Each named turn below is shown by a few rows before and after it. Which turns, in which order, take the first row of each later pair to the second? The first pair is answered.
P (before -> after):
[ -9   1  34  12  26  -4 -15  -2  25  24  12   6 -13  -8  -5 -18]  ->  [-15   6  37  -2  22  16  -5  21   5  12  10 -14 -10 -13  -6 -23]
[ 15 -18 -18  14  -1 -18  -3 -35  -4 -32  -2  29   8 -15 -23  22]  ->  [ 13 -26  -8 -31 -17  30   4 -12  -7   5 -14  20  -2 -28  22  23]
[ -2   1   1   1  11  -8  10 -39  14   0  10  16   7   2 -11  11]  ->  [ -8   0   8 -30   2  30  19 -12  -3   6   3  -4   6  -8   8   7]
[  1  -8 -19  -8 -27  -4  -2 -10   5  -4 -12   0   5 -12   3  -3]  ->  [  0  -5 -18  -8 -26  -4  -1  -6   0 -13 -11  -4   6 -12  -3  -4]
N (before -> after):
[  1  32  23  15   8  10   0  17   2  17  15 -39  10  25   2  -6]  ->  [  1  25  24   4   3  20   0  23   1  24  10 -39   7  18  13  -7]
[ -9  20 -11  11  -4  -7 -14   6  12  15  -7  -3  -6  13  22  -6]  ->  [ -9  13 -11  -2  -9   5 -11  11   7  17 -11  -4  -9   4  29  -7]
[ -6  13 -19   2   3   4  10  13 -20 -31  -1  -4  21   8  -9  -5]  ->  [ -5  20 -17  15   8  -4   5   8 -12 -24   3  -5  23  21  -8  -6]
[ -9  27  -5  19   3   5  -9  19   4   0  20 -21  18  24   1  -3]  ->  [-10  22  -2  12   0  13 -10  22   8  12  17 -21  15  23  14  -4]
L (before -> after):
[  9   0  14  -8  23  12  10 -13  21  14   9  -3  -6  16  -3  24]  ->  [ 12 -10   5 -16  17  12  14 -19  19   6   5   8  -8   5  -6  29]
[  2 -37 -31 -10 -22   3   0   7  -1 -23 -12  24   1 -26   7  -5]  ->  [-18  -1  12  16   4  15 -16  38   7  15   1 -22   3  13  20 -30]
[-24 -14   7  14  10  -8 -15  17 -13 -21  -1  -3  11 -13 -13 -30]  ->  [-19  -9  -1  21  10 -17 -12   9 -11 -28   2   0  14  -8 -20 -25]
Now pairs of rows:
Between the rows of a pair lie two turns.
[ -1 -16  24  -1  19   9 -16  14   2  14 -13  -6 -18 -13  -9  -9]  ->  [ 10 -27   0  -5   8  -3  -9  -4   0  -5 -15  16 -16 -24 -19   6]
L then L
[ -6  -4   1  10 -13 -13 -10   0  19  30   8   8 -13   7  27  -7]  ->  [ -3 -14  -4   0 -18 -11  -7  -3  17  25   3  17 -15  -4  28  -4]
L then L
[  4   3 -17 -27 -18  17  12   6 -11 -27  -9   3  -2 -15  -1  18]  ->  [  6  29 -20   0 -10  -1  11  -2  -3 -28   4  -7   8  13 -13  23]
L then L
[ -4 -21 -29  -9 -29  -3  -6  16 -13 -22 -18   6   4  -5  13  -1]  ->  [ -1 -25 -29 -10 -31  -4  -9  10  -5 -11 -19  14   1  -6  21   2]
P then P
[  1   2  12 -18  13  12  -4   5   6  20  -5   3 -11  -8  17  -1]  ->  [ 3 28  7  6 21 -3 -1  1  7  7  8 -8  0 15 -4  4]
N then L
[ -2   2  -2  12  -8 -11   1  10  -2  -4  -5 -12  12   5 -12 -18]  ->  [  3 -11 -14   4 -16 -14   4   1  -2  -7  -9   3   9  -6 -10 -12]
N then L
[  2 -17  -9  14  -8 -22 -23  -8   1 -10  -7  27  -4  -7  -3  -7]  ->  [ -9 -21  13   2  -5   0 -26  15  -4   4 -12  11  -9 -14   9 -23]
L then N
[-25 -13  28   4  -4  -5   1  11  -7 -12 -11  -6 -13 -27  19 -36]  ->  [-20  13  17  34   4 -28   4  -2  -4 -29   4 -13   0  -2  -5 -27]
N then L
[ 25  25  -6  -8  -2   4  20 -22  13  17  14   2  -1  13  10  36]  ->  [ 17  37  -4 -10   1  14  27  -2  -8  -7  15 -19   5  14  -5  29]
P then N
[ -6  18  -1  11   7 -13  12 -13 -11 -19   4   0  -4  -4 -25  16]  ->  [ -8  -4   7   6   9 -16   4 -20  -4  -9  -4  17 -15 -22 -19   9]
L then P
[  1  -3   7 -19  -3  14   4  15 -19 -22   5  -8   2 -13  -6  -4]  ->  [ 13  -9   5   0   1 -14  -9 -22  15   6  11  22  -4  -4   3   8]
N then P
[-10  -5  18  11  23 -13  -4   0  -1   2   5   4  -1  -3 -27 -29]  ->  [-12  -8  23   8  21  -8  -9   3   7  23   4   4  -4   0  -8 -31]
N then N
[  7  -3   1   9   7   1   1 -11  -6  -5   6   6  -7  10 -18  -1]  ->  [  9   4   4   5   5   9   1 -12   0  14   8   2  -9  17  -2   3]
P then L
[-16   1   6   2  15  11  -6   3  -1  30 -14  -9  -1  11   2 -11]  ->  [ -7  -6 -20   6   8  -9   2 -15 -11 -10 -14  10   4  -1 -26   1]
P then L
[ -9   7  11 -10  -2  18  -2  14   4   8   9  -4  -1   3   0  -8]  ->  [-8  9 10 10  3 -2 -9  3 14  7 13  3  0 13 -7 -8]
P then N
[  0 -11   0   9   9  -9  17  -5  -3   0  -5  17  -4  -3 -21   2]  ->  [ -8 -14  14   3  13   3  13   8  -5   8  -8   8  -7  -7 -15  -9]
L then N
[-28  16  11  17   3  29 -19  29 -13  -5 -11 -26  -1  -2  -8 -20]  ->  [-22   6  15   5  -3  37 -23  20   4  27 -14 -12  -9  -4  20 -14]
P then P
[  7   5 -24 -10  -8   3  30   0  -5  -9   1   7   6   3   0  13]  ->  [ 10   6 -24   0  -5  -7  26 -11   4  -3   4  13   5   9   0  15]
P then N
[-13  -6  11  19   7 -11  -4  -2   4   2   0   6  -4  12  -3 -11]  ->  [ -5   3  -5  18  -1 -14   5 -11   5  -3   5   8   1  20  -3   3]
P then L
[ 17  13  -9 -30   3  20  28 -17  -8  11   7   0   6   1  -7  22]  ->  [ 18  16 -12 -17   7   6  27 -24  -6   1  10   4   9   5 -20  23]
N then P
[  8  12  -4 -22  -5  18  15   8  -6  -1   2 -11   1  -3  10  11]  ->  [ 10  18  -8 -11   0   6  18   2 -10 -18   9 -11   3   1 -10  13]
N then N
[  1  17  -1   6   3  -7   3 -21  12  11   9   8   4  23  -2  11]  ->  [-8 11 18 -6  5 13 -3 -4  8 26  3 -3 -3 15 11 -1]
L then L
[  2  13   7   8  12   3   2   0  -5  -3   9  -7   8  10 -10  -5]  ->  [ 10  -8  -4  -8   1   4   5 -13  -2  -2   1  17   1  -9  -1   4]
L then P
[  5   8   4   3   6   6  17   2 -16 -14  12  -6  -4  10 -11  21]  ->  [  9 -10  11 -10   3  11  10  -6  -2  14   5  12 -15  -2  12  22]
P then L
[-13 -33 -12  -3 -15   1 -22  25   1  12  -6  -8  -7   0  50 -15]  ->  [-14   6 -12  30  -1 -17 -17  26  -1  -2  13 -32   7  36  24 -12]
N then L
[  2 -32 -41   5 -22 -16   7   0  -2 -10 -16  27  -8 -13  22  10]  ->  [-23  -2  -4  43   9 -21  -8  31  -9 -13  -4 -19   0  18   0 -22]
L then P
[ -1 -16 -23 -11 -15   7   7  -1  -5  12 -10   6 -12 -16   9   0]  ->  [-10  14  -8  21   4  -5   1   9  -3  14   3 -22  -4  16  -5 -11]
L then P
[  2  11  -6 -15  -4  10   3  -3   4  10  -2   4  -1  -6  15   1]  ->  [  2  13 -14  -3   1  -6   5  -7  -4 -17   2   5   4  -6 -10   0]
N then P
[  9   4 -41  -8 -21 -21   6 -11  -1 -13   4  14  15   3  10  12]  ->  [ -7 -10 -10 -33 -16  15   5  22 -19  -9  -7  -6   5 -20  16 -12]
L then N
[-18  -8  12  -3 -20   0  -1   0 -10  -1 -15   0  -4   8  18 -17]  ->  [-13   4   7   2 -22  -3   2  -6  -3   8 -10  -2  -1  20  24  -9]
L then P
[ 10  -2  -7  36   8 -35 -10 -19  21  -8   5  20   2   1 -16  -1]  ->  [ -7 -27  10  -2   2   5  -4  19 -11 -25 -14   5  -6 -37 -14 -23]
L then P
[ -2   7 -12 -11   2  10  11   1   7  19   2   5   1   1  21  -2]  ->  [ -7  19 -15   8  10  -4  11   6  -2  -7   9  -7  10  11  -3  -7]
P then N
[  3 -13 -20   1   6 -28  -4 -24  13  -2  -4   6   2 -12   7  -4]  ->  [ -2   4  -8  16  16 -28  -8 -16  16  10   3 -11   4   6   9 -11]
L then L
[  5  13 -16  -7 -15  12  23   0  -1   3  -4 -20   0  12  16  12]  ->  [  1 -13 -13 -20 -16  15  19   1  -8  -6 -15  -5  -7 -14  13   4]
P then L
[  5 -24  -1 -11  -8   5   4  -8   2   7  -9   4  -8 -20  11   2]  ->  [ 12  -8 -14  10  -7 -16   6 -22   8  -3   2   5   2  -2  -4  14]
L then L
[ -8 -18  16  -9   5  16  -6  -7   8  17  15  16 -10  -2   0 -12]  ->  [ -8 -20  11 -15   5  18   0  -6  -1  -1  14  17  -9 -11 -12 -10]
N then N
[  8 -11 -22 -11 -12  -3   7  -3  -6 -13  -9  13   1 -14  10  10]  ->  [  8  16 -20  16  -3 -17   4  -5   1  -9   4  -1   9  16   2  12]
L then L
[  1  12  -5  -3 -13   5   3   3   9  33   4   6   3   9  22   4]  ->  [  4   3 -10 -11 -19   6   6   1   7  28   0  13   1  -1  23   6]
L then L
[-29  12 -14   9  -1  15   1  19 -11  15   2 -13   0  -3  17 -12]  ->  [-25   7 -14  11  -2   7  -4   6   4  31   2   0  -3  -3  25  -7]
P then P
[ -8   1   4  13  -1   2 -19  23   6  14   1   1   0  16  21 -24]  ->  [ -9   2  -2  23   3 -12 -17  20  -2 -14   2   2   4  13  -5 -27]
N then P
[ -6 -14 -13   5  -8   6   4   6   6  -1  -1   4   6   0  18  -2]  ->  [ -4  -9 -16  12  -7  -1   4   1   7  -5   1   5   9   6  14   2]
L then L
[ -6 -14 -14   1  -8 -27  -3 -15  15  -3  -6  10   0   8  -4   2]  ->  [-12  -7 -14   1  -7 -22   4  -1  -1 -23  -7  -5   5   7 -16  -3]
P then P
[ -3 -11  14  -3  11  14  -7  29 -13   4   3  -7   3  -9  -1 -10]  ->  [  4   4  -1  16  14  -8  -2  16 -12 -16  14  -5  12   5 -23   1]
N then L
[ -1 -12  13   6   6   5 -12   3  -7  18   7   0  -3  16  -3  -6]  ->  [  1 -24   6  -7  -1   8  -8  -1 -10  12   1  10  -5   2  -1  -2]
L then L
[  0   2 -21 -14  -7   9   9   1  -7 -17   1  -6   1  -5  -3  12]  ->  [  3  -1 -20 -18 -10  13   7  -2   1  -4  -1  -1  -2  -6   8  15]
P then P
[  3 -37  -3   0 -12 -15  -2  -9  22  25 -10  21   7   1  25  -8]  ->  [-10   2  -5  15  -5  -8  13  25 -12 -20   1 -27  27  23 -10 -16]
P then L
[ 16   7  -3 -15 -18  18  10  14 -11   8 -11   0  -8  -8  14   6]  ->  [ 15  27  -1   2 -12  11   8  15  -5  12  -1 -12  -2  12  12   6]
L then N
[ 11 -18  -9  -8   6  -4   8   3 -22 -25   7  -8  -5 -23   2  -1]  ->  [  2 -16   9  -4  15   2   1  15 -22 -13   7 -20  -8 -20   6 -14]
N then L
[-11 -19 -11   5  -4 -10  -8  11  -8 -12 -19   6   2 -18   1 -17]  ->  [ -8 -21 -12   8  -4 -16 -11   2  -2  -7 -18  14   0 -18   2 -13]
P then N
[ -5  -7  18  16  22 -15 -16   8  20  28 -13  -7  -8   3  13   1]  ->  [  8 -14  -6  14  10 -27 -10 -12  25  18 -15  14  -5  -3  12  17]
L then N
[ -8 -11 -37  13 -11 -21   7   8  -1 -31  -8   5  19  -3  -1   1]  ->  [ -5 -16 -28  -5 -19   0   4   9  14  15 -11   7  11  -2  39   5]
N then P
[ -8   5  -4  10   0  -9  -2   3  12  10  12 -10   6  18   5  10]  ->  [ -1  -4 -21  -4 -11  -7   7  -2   5  -6   8   0   7   6   3  20]
P then L
[  6  -2 -12 -11  -9   5   8  -3  -3  -3   0   5   5  -6   9  14]  ->  [ -4   2   6 -10  -1  15   4  12  -5   7   1 -10   3  -3  13   2]
N then L
[  0 -16 -21 -30 -29  20   9  16 -11   0 -16  -2   5 -13  30   9]  ->  [ 10 -16 -34   5 -16 -27   3 -20   0 -27  -6  23   9  -7  -9  17]
N then P
[ 20  14  -7  -3 -11 -10  13   3  12   0  -8  -4   8  26  -3  17]  ->  [ 18  -7  -6 -24 -16   2  18   7   0 -12 -18   4   2  -1  -6  14]
L then N
[ 14  -9   2 -15 -10  16  20 -14   0  10  11  -9  -8  -5  18   6]  ->  [ 17  -9  -2   0  -4  -5  15 -30  11  10  15   3  -8   0  10   9]
P then P
[ 18  -9   8 -24  13 -14  10  -3  -5  -6  17  -8  10   4 -19   3]  ->  [ 18 -11  17 -27  13  -8   4  -3   4  17  16  -6   4   6  -3   1]
P then L
[  3   1 -10 -11  -6  11   7   1  -9  -5  -1   4   0  -1   2  10]  ->  [  6   1 -13  -2  -3  -1   4 -10  -2  -3   2  12  -1   3  -2  14]
N then P
[ 27  17 -13 -15   5  12  31 -25  -8   6  20  -6   0  18 -10  41]  ->  [ 26  20 -12 -13   7  13  30 -23  -7   8  22 -11   1  22 -10  40]
P then N
[  0  -3 -11  18 -20   5  -7   8  -4 -35  -5 -18  14  -3   8  12]  ->  [ -4  -5  -2  15 -17  10  -8  15  -7 -36  -7 -22  13  -6   6   6]
L then N
[  0   5  21   5  23  -9   1 -17  -3 -14   9  -2 -10  -8 -32   1]  ->  [  0  -3  24   1  23  -8  -1 -18  -1 -11   6   3 -13 -15 -30  -2]
L then N
[ -3  -4   6  13  10 -10 -10  -7   9   8   1   4   0   2  -3  -1]  ->  [ -7   0   6  13  10  -7  -5   3  -1  -6   2  -5   3   2 -13  -5]
P then P
[ -4   2   9 -13  21  10  -3   3 -10 -12  -9   5  14 -11  10 -14]  ->  [  3   9   6  -3  22   0  -7 -10   7   9  -2  11  14   4  21  -4]
L then P
[ 11 -24 -12 -27 -11   8  13 -17 -14 -27  -5  24  -9 -37 -20  14]  ->  [ -8  13  33  35  30 -17 -16  -6  10   5  15 -11  -5  14 -30 -15]
L then P
[ -1   1 -13 -11  -8  -5 -11 -20   7 -10   2  17  12  -1  -5   3]  ->  [ -6   2  -8 -27 -13  17  -7  -3  -1  -4  -1   5  11  -4   7  -1]
N then P
[-12  14  10   2   8   5   7   6   0 -11   2 -20  11   7 -23  -4]  ->  [-14   0  14 -13   4  18   7  12  -5  -8  -5 -16   5  -9 -16  -8]
L then L
[  5   5 -13   1   1  -5  16 -26  -9 -10  19   5  -6 -15 -26  28]  ->  [  5  13  -7  17   6 -14   4 -31   9  19  23   5  -6   5 -10  26]
N then N
[ -6  -6   2  -2  -6  12 -12   5  16  27  -9  -1  -5   3  30   3]  ->  [ -3  -4  -4  23   2 -17 -18 -13  23  14  -3  11  -3  10  12   5]
P then P
[ -2 -31 -21   3  -9 -14 -12 -10  -4  -9  -3  18  -5 -26  11  13]  ->  [ -2 -25 -21  14  -4 -24 -14 -14   0 -13   2  18  -2 -18   3  14]
N then N
[-10 -22   7 -20 -10  -9  14  11 -22 -42   1   2   7  -3 -20  -7]  ->  [-20  -3  28  -2   4  -8   6  24 -15 -22   8 -21   8  20 -18 -20]
L then N
[ 13 -18 -19 -20 -11  -4   2  -7 -15  -4  11  21  -7 -16   4   5]  ->  [ 11  -6 -21  -4  -4 -16   3  -6 -20 -22  17  14  -1  -7 -16   2]
P then N
[  8   5 -21  -8 -12  -1   2   3  -5 -20   1   4   2  -2  -1  20]  ->  [  4  22 -10   6  -1  -2  -2  10  -1  -9   8 -13   6  18   0  13]
L then L
[ -1  -2  26   3  22  17   1  -3  12  10   5  10 -11 -13 -12   4]  ->  [  3   6  18  13  21   7   1 -12  19  13   9  13  -8  -1 -12  11]
L then N
[  2  -2 -21 -14 -26   3   8  14  -9  -8 -12  -2  11  -2  15   3]  ->  [  6  -7 -22 -10 -25  -3   3   3   3   5 -11  10   8   0  23   7]
P then P
[  7  -5 -20  -8 -21  -2   6  16 -10 -17  -5   0  -1 -11   2  -1]  ->  [ 10  -9 -19 -12 -23   2   4  11  -4  -4  -7   5  -5 -12  12   2]
P then P
